128 stands for zero in the data rows.
Here are some rows, each followed by its group. Rows of different groups can look alike.
[126 118 110  97  98  76 137 105 150 142 141 117 125 150 138  90 123 152
 129 122 130 110 125 135 106 105 114  93 134 136 137  94 127 124 113 128
 109 154 165 109 134] o
[156 154  85 113  64  81 151  97 152 136 148 113 124 140 142  67 129 179
 154 106 170  69 123 146 105  98 108  68 182 135 139  76 149 156  91 161
 108 151 183 114 172] o
[ 60  56 181 105 188 160  56  88 175 187  66 196  61  73  64 163 156  85
  59  82 107 174  77  66  89 124 173 167  64 192 182 127  77 156 184  57
  85 143  96 201 131] u
[147 160  47  84  38 101 158  82 156 125 142 117 122 139 135  55 131 192
 141 120 186  69 135 149  91  85 122  60 201 129 144  49 150 176  83 158
  74 159 207  76 168] o
[139 156  83 138  89  74 155 106 168 133 138 116 127 136 150  94 148 171
 129 104 154  91 120 144 105 107 137  92 176 137 141  93 142 146  97 151
 108 138 181 144 148] o
[ 24  28 222 150 199 166  23  66 174 198  49 210  45  35  28 174 180  70
  42  77 129 214  20  38  89 123 227 200  54 224 214 130  12 197 219  35
 140 211 119 197  97] f
[ 30  63 190 130 178 119  44  49 212 214  54 227  45  44  41 166 192  81
  48  58 146 192  21  25  64 109 235 186  68 231 215 111  37 185 205  44
  94 228 130 192 127] f
[152 150  78  90  94  78 152  98 132 125 126 115 133 154 143  75 165 180
 135 114 164 101 138 147 100  85  93  76 160 127 139  96 166 118  73 168
  92  84 168 104 187] l
[175 199  93 103  68 187 169 141  79 108 174 110 153 138 169  93  72 172
 198 148 170  90 165 166 130 157 133 106 193 108  84 131 158 155 104 169
 174 173 174  43 114] m
[147 185  50  82  53  64 174  72 161 126  97 106 123 157 153  54 200 222
 163 104 199  41 149 165  92  51  90  32 214 113 134  62 206 147  53 199
  54  76 197  77 214] l
[124 119 110 104 104  83 137 125 143 120 145 134 139 140 130 106 137 153
 116 133 118 129 117 139 122  99  94 102 137 145 129  92 114 118 101 139
 130 138 151 124 139] o
[132 148  86  79 109  94 153 118 129 113 134 100 140 149 136  93 161 152
 135 113 150 107 130 157 119 103  97  73 153 118 137  98 165  94  73 167
 107  75 166 135 179] l
[125 124 151 174 163 156 132 160 120 109 122 123 149 141 137 176  96 107
 135 147  88 122 151 124 180 167 110 159 112 104 100 176 149 116 141 143
 119  94  61 129 108] k
[141 129 148 160 156 152 140 164 104 109 122 107 150 133 131 149  91 106
 131 143 111 120 160 136 152 137 123 132 134 108 111 176 155 139 143 143
 131  88  82 107 126] k
[141 141  90  96  83 102 135 100 145 131 152 126 138 139 144  80 126 162
 131 124 153 116 121 142 100 100 106  90 150 124 144  82 130 146  91 143
 121 150 171 115 142] o
[150 162  87 110 101  69 152 101 135 120 111 100 145 139 128  96 175 188
 141 112 152  93 141 157 118  76  98  69 157 124 131 115 166 122  84 177
  79  70 172 129 176] l
[ 35  53 211 157 206 124  31  72 198 214  46 222  33  46  26 164 184  72
  40  72 131 214  15  35  81 122 224 178  78 225 216 125   4 186 226  18
  99 209 129 220  99] f
[146 164  81 111  94  70 165 130 129 113 166  99 139 155 158  93 142 180
 129 120 165 102 135 152 113 103 102  76 157 126 121  96 132 128  86 166
 142 118 178 121 156] o
[150 139 142 140 159 129 152 161 100 104 134 122 149 131 146 149 104 117
 164 140  96 108 159 138 160 143 129 133 134 100 104 168 166 125 127 157
 129  91  90 111 127] k
[ 57  74 181 136 173 130  46  84 178 195  64 195  52  54  66 161 178  95
  57  74 129 181  44  47  70 113 210 175  79 202 188 118  51 177 182  54
 114 201 114 171 119] f
[147 106 159 202 164 168 131 199  63  56 161  97 173 159 155 189  90  70
 143 209  35 202 171 149 213 194  96 182  60  87  82 187 110  51 154 105
 169 108  78 193  69] g
[ 33  50 209 156 199 127  27  61 190 207  40 225  21  39  18 166 195  69
  27  65 126 208  16  21  79 105 245 200  60 227 218 127   0 209 225  29
 118 216 128 225  97] f
[137 131 128 104 115 153 140 129 109 113 162 146 127 106 138 124  91 120
 155 129 147 116 125 123 115 163 139 137 155 120 122 129 129 133 147 127
 173 164 142 116 104] m
[ 26  52 195 138 188 143  23  72 190 217  50 212  42  23  31 170 181  93
  35  69 137 215  30  23  74 129 243 194  69 228 200 116   8 199 217  22
 112 228 134 200 108] f
[ 41  62 184 114 180 166  42  90 174 188  55 186  63  74  60 169 163  78
  53  64 120 166  70  60  87 111 183 177  77 185 192 125  80 173 190  74
  96 139  80 200 124] u
[154 117 157 221 167 152 144 214  66  56 166  81 178 161 172 193  81  73
 142 205  39 176 182 162 204 211  76 175  70  75  75 193 117  47 136 125
 178 104  83 184  69] g
[177 197 115 146  97 152 157 141  80 102 162 110 145 134 144 119  68 140
 199 151 167  89 140 146 123 148 155 129 176 106  86 137 151 146 140 144
 161 162 143  72 112] m
[139 178  81  99  96  52 148  96 152 160  87 127 117 128 123  81 194 200
 145  84 177  63 124 135  84  53 128  76 178 120 144  95 191 168  79 177
  36  73 176  99 203] l
[138 136  95 134 100  69 134  99 159 137 127 124 115 149 131  83 153 171
 112 107 153 114 120 132 105  99 117  81 154 127 148  94 118 138  90 139
 114 126 172 153 161] o
[136 150  87  76 110  63 152  97 129 136 100 112 124 141 132  80 158 177
 143 115 149  79 144 149 114  67 102  69 160 122 145 100 176 121  78 156
  78  98 147 107 179] l
[171 155 111 162 104 195 172 199  55  64 191  88 196 169 185 138  79 128
 184 209  88 143 185 178 180 197  69 138 124  74  56 157 161  72 108 155
 181 108  99 113  81] g
[154 176 124 111  93 131 161 135  99 118 153 124 133 110 135  98 105 158
 173 139 164  99 141 144 114 138 141 116 164 121 106 124 164 138 134 146
 145 151 142  65 123] m
[ 47  42 210 140 190 173  46  74 177 208  70 217  48  44  44 182 182  74
  59  67 127 201  31  51  91 128 225 204  76 210 193 133  34 189 216  44
 139 220 110 185  84] f
[126  81 136 142 144 134 141 172  99  71 178 102 159 184 173 176 117  84
 123 197  44 188 152 161 186 160  85 145  73 100 115 166 102  42 133 125
 164  94  91 167  80] j
[139 197  73  83  96  84 146  92 147 128  97 125 133 141 143  81 176 196
 155 107 169  49 139 143 103  83 120  80 182 120 135  99 195 138  67 188
  58  70 169 120 197] l
[119 133 159 190 171 149 113 146 140 139  85 138 127 105 102 156 124 112
 113 124 100 126 139  96 138 104 160 150 112 116 129 185 148 167 156 117
  97  92  72  96 110] k
[175 178 115 100 103 151 161 155  70  98 177 101 149 146 156 106  72 149
 190 161 155  97 155 163 133 165 116 117 172 110  81 132 149 134 109 156
 191 145 138  76 112] m
[133 168  72  63  92  86 141  79 175 152  91 126 107 123 135  74 182 190
 135  87 190  72 120 120  76  50 121  69 189 136 147  85 190 157  65 172
  35  93 180 111 205] l
[158 145  77  92  85  82 150 101 129 113 125  98 141 166 163  72 179 188
 138 131 160  94 152 156 115  79  77  73 168 118 131 104 158  92  65 178
  94  65 176 119 180] l
[ 83  95 163 103 166 132  69  82 168 190  81 174  81  78  75 120 159  94
  87  92 145 152  93  80  95 106 156 151  85 177 172 119 116 149 166  89
  85 144  86 157 140] u
[128 119 158 213 163 153 123 155  96 118 113 127 143 122 110 193  91  95
 127 144  78 134 138 126 170 129 155 152 108 118 107 190 130 143 163 131
 142 102  79 111  91] k
[143  99 125 152 138 154 131 172  96  89 177  97 177 180 176 166 115  86
 110 188  40 188 158 168 191 168  80 137  84  94  96 153 114  46 132 109
 163 105 105 153  88] j
[121 112 115 114 124  60 137 120 142 136 147 123 131 147 130 113 149 145
 112 130 129 129 114 151 140 109 106 118 119 128 144 114  94 105 107 138
 153 123 145 151 124] o
[134 129 160 132 169 142 119 145 133 130 130 137 137 119 127 166  96 100
 138 115 106 122 136 129 155 157 123 146 116 118 124 172 147 128 147 127
 123 120  77 122 108] k
[114 108 162 162 182 152 102 146 134 126 121 134 124 129 118 178  96  88
 117 129  81 159 136 114 160 145 132 171  95 128 118 173 120 119 164 119
 126 118  75 131 109] k
[188 182 119 135  82 163 181 158  48  81 196 100 163 135 166 113  53 141
 208 175 159 105 152 163 146 179 139 141 174  87  71 155 156 133 129 148
 198 140 143  91  92] m
[ 91 104 166 104 166 122  87  91 161 166  89 177  74  90  72 122 162 117
  87  92 153 140  85  84  77 122 180 145 107 190 165 103  82 152 172  86
 131 177 116 147 120] f
[126  95 106 128 104  85 126 113 156 117 145 106 132 158 127 128 137 136
 112 134  98 152 117 141 129 115 126 112 122 134 136 105  89 123 108 116
 138 129 162 161 124] o
[174 178 119 129  79 161 165 150  79  95 173 103 148 129 146 116  80 144
 182 151 160 106 142 138 143 172 138 135 171 112  94 132 145 145 117 145
 169 155 156  69 113] m
[151 165  71  81  88  71 155 103 143 135 146 114 127 150 145  74 138 188
 149 123 171  93 134 152 108  96  92  83 176 123 119  74 151 118  77 171
 122 121 165 109 166] o
[143 118  87 137 105  77 152 106 146 128 140 119 119 159 132  93 133 165
 102 118 150 125 123 151 107  83 108  91 158 145 140  92 107 150 104 126
 132 125 178 132 146] o
[131 163  87  90  95  73 146  97 137 136 108 112 122 142 127  70 186 179
 126  98 166  78 126 134 103  61 109  81 166 126 146  98 173 124  86 163
  74  75 155 114 203] l
[172 182  46  93  72  70 170  94 130 113 119  97 148 156 151  62 175 209
 154 109 182  39 157 156 114  42  98  32 199 111 121  93 215 131  47 196
  53  70 180  58 217] l
[177 166  99 153 111 170 168 175  68  71 183  86 194 171 189 121  84 132
 173 185  86 118 191 178 191 164  80 123 124  74  66 151 164  73 110 157
 169 113 109 106 111] g
[151 157  99  85 114  74 153 116 123 102 124 104 138 160 144  99 146 153
 131 135 140 108 139 156 116 106  81  88 143 106 135 111 158  82  87 163
  92  87 151 137 168] l
[117  98 186 208 174 166 117 193  75  67 149 116 163 152 139 203 102  59
 123 192  42 198 152 137 209 215  94 183  55  95 109 184 113  56 153  98
 148 117  62 201  76] g
[130 106 103 127  98  77 133 105 147 118 145 116 118 132 122 105 144 157
  98 116 135 140 112 129 107 105 113 106 145 130 152 105 103 133 106 133
 134 137 164 158 131] o
[136 159  89 102  87  71 154 104 161 132 146 117 129 151 147  81 144 184
 139 114 164  91 122 149 102 105 110  76 165 132 131  87 138 148 101 150
 100 146 179 122 151] o
[114 110 163 161 166 156 113 145 135 143  89 147 123 104 114 172 108 105
 115 127 108 140 132  98 131 119 143 140 117 131 137 165 130 149 149 115
 100 108  73 117 124] k
[167 174 130 134 102 170 159 161  73  94 160 112 140 132 139 121  80 132
 166 153 151 115 139 136 146 159 147 138 166 112  87 142 146 118 129 133
 184 145 132  92 100] m
[125  83 149 161 149 153 124 181 102  90 158 101 160 180 150 193 109  88
 108 197  40 185 144 166 187 169  86 158  69  93 112 166  89  65 128 111
 189 109  83 165  91] j
[120  95 167 194 178 172 110 166 124 126 114 137 113 107 117 201  99  77
 121 136  91 146 137 108 147 147 155 168  93 120 135 210 122 139 178 112
 135 112  60 133  89] k
[157 154 138 185 153 150 142 154  94 112 119 112 136 134 144 167 100 112
 143 147 106 104 158 134 157 118 145 140 147  99 108 191 154 160 141 161
 125  73 102  73 128] k
[127  75 143 155 142 134 138 171 113  76 167  95 174 179 164 180 107  91
 118 179  41 190 149 166 202 166  89 155  52  96 109 165  98  61 145 112
 183  93  93 157  85] j
[150 151  47  95  49  72 156  88 144 131 154 110 139 159 142  52 167 211
 128 104 178  88 134 168  88  74  99  49 189 124 142  70 148 145  62 165
 116 118 208  97 169] o
[ 76  93 163  87 145 117  76  69 203 195  85 185  72  77  63 113 183 129
  91  83 159 144  70  61  66 103 199 151 103 189 182  84 100 162 163  83
  90 198 149 139 140] f
[138 154 129 133 122 123 138 139 122 125 117 124 145 128 127 121 125 129
 159 119 135  80 139 123 126 107 123 122 139 121 126 146 175 145 117 143
  78  94 115  98 139] k
[163 182 101 105  75 152 149 134 111 117 158 117 136 117 150  99  90 146
 193 124 173  92 125 125 116 150 154 122 184 130 115 105 148 170 131 135
 138 185 161  80 125] m
[117 111 115 130 114  91 121 109 173 134 135 123 123 143 121 114 138 135
  92 119 141 145 112 125 100 104 126 115 125 149 152 103  91 142 121 117
 143 157 148 156 117] o
[145 117 112 119 115 150 163 166  89  81 178  93 179 203 189 148 102 105
 140 183  58 157 181 190 183 171  60 128 106  85  79 153 114  41  98 147
 200  75 113 138  95] j
[128  99 114 137 112  77 123 113 162 142 138 127 108 134 114 112 145 150
  96 125 130 137 112 118 105  91 129 115 131 139 138 108  79 150 119 120
 135 134 161 160 128] o
[ 65  61 179 115 188 155  59  88 161 176  63 190  69  84  66 158 170  69
  62  80 128 178  70  68  90 112 170 179  67 186 173 122  84 158 179  59
 103 147  89 208 121] u
[159 185 114 120  96 136 165 140  86 104 152 106 144 127 147 105  94 156
 192 132 155  98 141 139 128 153 128 113 156 114  90 137 154 133 127 154
 146 147 134  75 115] m
[137 156  82  70  98  59 128  95 160 155  96 127 119 141 127  75 176 171
 137  95 179  73 121 134  80  59 110  69 177 127 144  82 171 127  78 167
  56  90 170 124 207] l
[170 123  98 135  98 167 168 180  91  81 195  73 183 197 189 138  90 125
 158 209  64 130 194 200 195 163  65 126 115  67  58 132 141  57  90 155
 202  86 123 107  99] j
[136 124 144 141 152 135 132 157 126 125 114 123 140 138 120 150 119 109
 136 121 105 120 151 130 151 133 136 138 112 107 129 166 155 138 145 134
  98  95  82 132 120] k
[140 102 160 209 167 171 134 209  69  63 177  88 184 169 148 183  86  64
 142 197  51 184 167 147 201 207  94 171  65  79  80 188 117  49 149 116
 169 109  79 189  79] g
[169 166 117 148 109 169 156 181  57  81 189  87 178 170 188 122  80 130
 190 180  96 112 200 176 179 180  79 134 121  70  65 165 168  77 101 148
 169 112 108 103 100] g
[139 113 107 145 130  66 130 118 130 121 158 106 126 152 141 127 132 132
  92 146  93 156 135 146 132 106 103 102 135 115 132 121  88 109  98 133
 157 104 172 168 119] o
[ 67  78 177 112 159 144  71  71 181 190  93 201  68  50  72 123 165  98
  83  80 162 152  52  69  90 121 185 176  97 194 179 100  79 178 180  76
 129 213 134 151 128] f
[ 51  57 181 122 199 151  37  95 168 192  55 178  81  77  51 152 166  76
  56  86 120 182  75  69  87 114 171 184  67 194 177 129  83 166 185  64
  92 146  71 207 117] u
[140 141  90 104  85 107 142 104 147 140 143 116 129 139 134  79 122 171
 133 126 141 118 125 136 118  93 107  82 159 139 137  84 138 137  86 130
 121 160 170 114 145] o
[148 149 131 149 144 136 155 162  88 114 116 106 158 137 135 143 102 107
 161 135 116 116 176 147 169 126 120 126 147  87 104 174 162 131 131 160
 123  88  83  92 134] k
[137  96 169 212 190 161 110 210  82  71 152 116 156 141 148 203  87  50
 120 190  37 189 150 141 201 200  94 182  68 101 109 191 107  70 163  95
 170 103  67 184  69] g
[162 137  99 109 108 136 179 168  95  88 186  78 183 199 187 114 112 138
 152 169  81 112 178 189 186 147  48 115 117  91  75 123 142  48  86 155
 183  93 116 112 125] j
[172 139  87 129 109 165 160 180  95  82 194  69 188 203 187 131  89 116
 148 189  82 149 178 192 194 162  63 126 107  83  64 143 138  51  85 143
 197  85 132 105 117] j
[126 112 164 175 155 141 125 156 130 133  98 139 122 126 120 156 113  97
 124 125  94 120 135 112 139 122 146 139 120 128 137 165 147 152 148 126
 117  96  91 117 113] k
[ 76 104 163  85 166 150  70 103 152 185  89 171  88  89  78 124 158 100
 100  97 125 154  96  78  97 116 144 153  99 174 165 106 110 139 151  97
 109 132  93 175 141] u
[147 163 100 115 104  69 132 111 117 128  95  93 145 146 127 101 181 177
 138 122 149  91 145 140 108  85 101  69 161 118 127 107 160 120  85 160
  80  71 164 114 171] l
[123  91 182 226 181 171 109 201  81  86 148 112 154 154 140 208 104  50
 113 196  52 209 150 137 198 216 102 190  65 102 108 208  94  76 157  93
 152 119  68 194  59] g
Which 5 groups are nearest to each row below, nearest first, going by the distance to the centre of the group?
[132 121 102 123 103  90 128  99 161 141 145 121 125 131 128 103 146 153
 100 102 142 115 121 129  93  92 112  99 149 153 154  81 101 146 104 114
 128 153 169 133 134] ~ o l m k u
[145 134 151 171 149 150 135 145 116 123 122 117 128 119 124 155  88  95
 142 129 112 109 156 115 151 144 130 144 126 117 119 179 150 143 140 139
 129 104  84 104 120] ~ k m g j o
[126 158  91  94  98  78 138  91 165 138 116 130 128 146 136  57 193 176
 121  92 181  92 123 142  85  57 109  77 157 126 155  77 152 129  86 168
  83  95 177 137 206] ~ l o m k u
[129 120 147 142 148 126 126 160 132 127 103 127 139 130 136 144 120 107
 129 128 113 111 152 126 146 125 123 130 110 123 131 169 150 132 144 145
 110  88  82 118 135] ~ k o m j g
[ 31  57 197 107 189 144  36  63 197 219  32 195  40  55  37 144 196  77
  57  53 133 174  55  35  61 105 188 183  65 203 214 114  59 187 186  46
  83 166  96 198 123] ~ f u k o l
[137 175  70  80  84  73 139  84 149 145 103 129 114 141 146  54 184 198
 136  99 190  71 135 146  83  56 107  66 174 117 139  89 192 138  63 169
  63  89 185 115 209] ~ l o m k j
[116 110 167 159 171 157 107 147 126 129 100 132 125 113 110 165 122 100
 113 123  98 132 138 102 135 136 145 148 118 128 139 165 130 156 153 108
 102 102  80 123 120] ~ k u o m g
[147 150 144 143 112 181 137 132 108 122 156 139 132  97 142 145  82 136
 168 145 159 119 121 120 126 165 156 151 163 127 104 134 131 149 142 117
 177 173 158  99  94] ~ m k o j g
[157 165 129 129 116 151 169 162  76 105 173 119 155 137 142 120  74 132
 172 153 154 116 138 152 147 167 130 141 154 103  92 140 135 115 141 132
 191 148 129  93  95] ~ m k j o g
[131  70 183 238 201 179 114 204  76  62 143  98 160 144 144 226 101  54
 103 196  15 224 162 139 217 217  99 194  33  84  91 208  92  60 176  82
 176 101  61 207  58] ~ g j k m u
[140 142 100  76 106  77 145  96 149 140 110 131 116 147 143  76 165 161
 127 105 165  96 132 132  97  88  98  88 165 138 155  87 159  99  83 151
  73 105 170 115 187] ~ l o m k j
Which 5 groups are nearest to each row below, nearest first, going by the average distance to the group's rows?
[ 53  62 177 107 191 163  58  99 169 178  74 176  69  70  56 164 165  81
  58  90 116 188  64  56  86 120 177 174  69 186 180 125  92 156 184  72
  87 142  77 201 118] ~ u f k o m
[126 139  98 128  94  75 149 104 159 125 134 126 134 143 140  89 148 170
 119 108 149  97 115 134 101 103 122  81 155 142 148  81 122 128  93 151
 100 140 181 145 162] ~ o l m k j
[146 162 118  89 113 160 146 131 118 118 165 120 140 123 147 110  95 131
 157 143 161  99 133 129 121 162 140 125 157 125  98 115 138 125 122 132
 165 145 141  95 109] ~ m o k l j
[ 75  96 159  96 163 145  78 103 162 183  77 178  79  82  84 134 159  95
  90  88 131 150  99  91  94 105 142 159  94 171 165 121 116 149 152  85
  98 134  84 179 139] ~ u f k o l
[ 50  70 193 128 198 164  53  94 166 199  62 187  60  68  51 163 157  72
  62  72 121 188  65  67  88 122 172 175  75 182 178 134  72 160 181  60
  88 138  78 213 121] ~ u f k o m
[165 128 102 124 127 155 162 170  82  82 197  77 195 188 181 148  93 115
 135 187  67 146 181 178 197 174  71 129  91  72  64 135 127  35  97 153
 192  91 118 124 111] ~ j g m k o
[149 132 150 171 148 161 149 162  88  97 123 111 160 147 136 164  82  99
 148 140 117 128 163 138 174 141 120 150 141  93 101 182 163 139 140 149
 157  94  84  94 118] ~ k m j g o
[172 181 107 102  99 149 165 163  63  95 187  96 162 135 172 120  66 138
 182 157 153 105 168 150 157 161 109 123 174  88  69 148 152 110 116 156
 194 136 142  82  97] ~ m j k o g
Which 4 groups are nearest to each row below, nearest first, going by the distance to the group's nearest row?
[136 146 144 169 144 140 125 150 132 135 110 130 128 115 136 164  99 107
 131 131 107 109 145 127 137 128 145 129 112 103 106 176 144 149 150 132
 116 108 100 119 108] ~ k m o l
Which 3 other groups have their centres nearest to the centre of group l, nearest first?
o m k
Which 5 groups are nearest to each row below, nearest first, going by the distance to the group's nearest row?
[160 194  36  83  62  77 183  90 145 114 121  95 139 171 158  57 189 231
 168 103 186  51 156 173  98  47  79  31 199 106 136  70 191 129  48 197
  68  78 197  73 225] ~ l o k m j
[153 155 108  87  90 183 155 136 113 120 167 137 133 115 144 118  81 153
 163 128 176 106 135 141 120 165 133 141 154 129  94 108 141 153 131 131
 163 166 146  85 117] ~ m o k l g
[195 174 110 144 106 189 179 205  41  75 204  67 187 181 198 141  61 119
 189 207  94 120 185 197 190 182  68 134 119  60  48 181 164  69  88 163
 188 106 103  71 103] ~ g j m k l
[153 155 150 192 139 146 137 152  90 125 105 104 147 136 129 167  97 102
 153 144 111 112 151 141 160 129 148 144 133 101 113 179 153 148 146 148
 139  87  93  63 126] ~ k m g o j
[126 124  84  94  93  92 138 109 149 130 150 119 116 139 126  86 133 169
 111 114 154 113 119 137 109 101 129 100 158 132 139  73 111 152 105 133
 124 157 167 114 146] ~ o l m k f
[184 157 115 146 115 184 159 186  48  61 177  95 179 166 178 134  78 116
 189 183  92 141 179 189 177 189  76 134 118  72  45 160 146  72 108 144
 191 123 108  96 101] ~ g j m k o
[118 110 103 115 108  82 128 111 165 139 126 136 119 131 129 119 143 150
  90 111 117 147 101 131 120 102 117  98 143 137 148 102  86 146 118 115
 129 135 160 140 137] ~ o l m k f
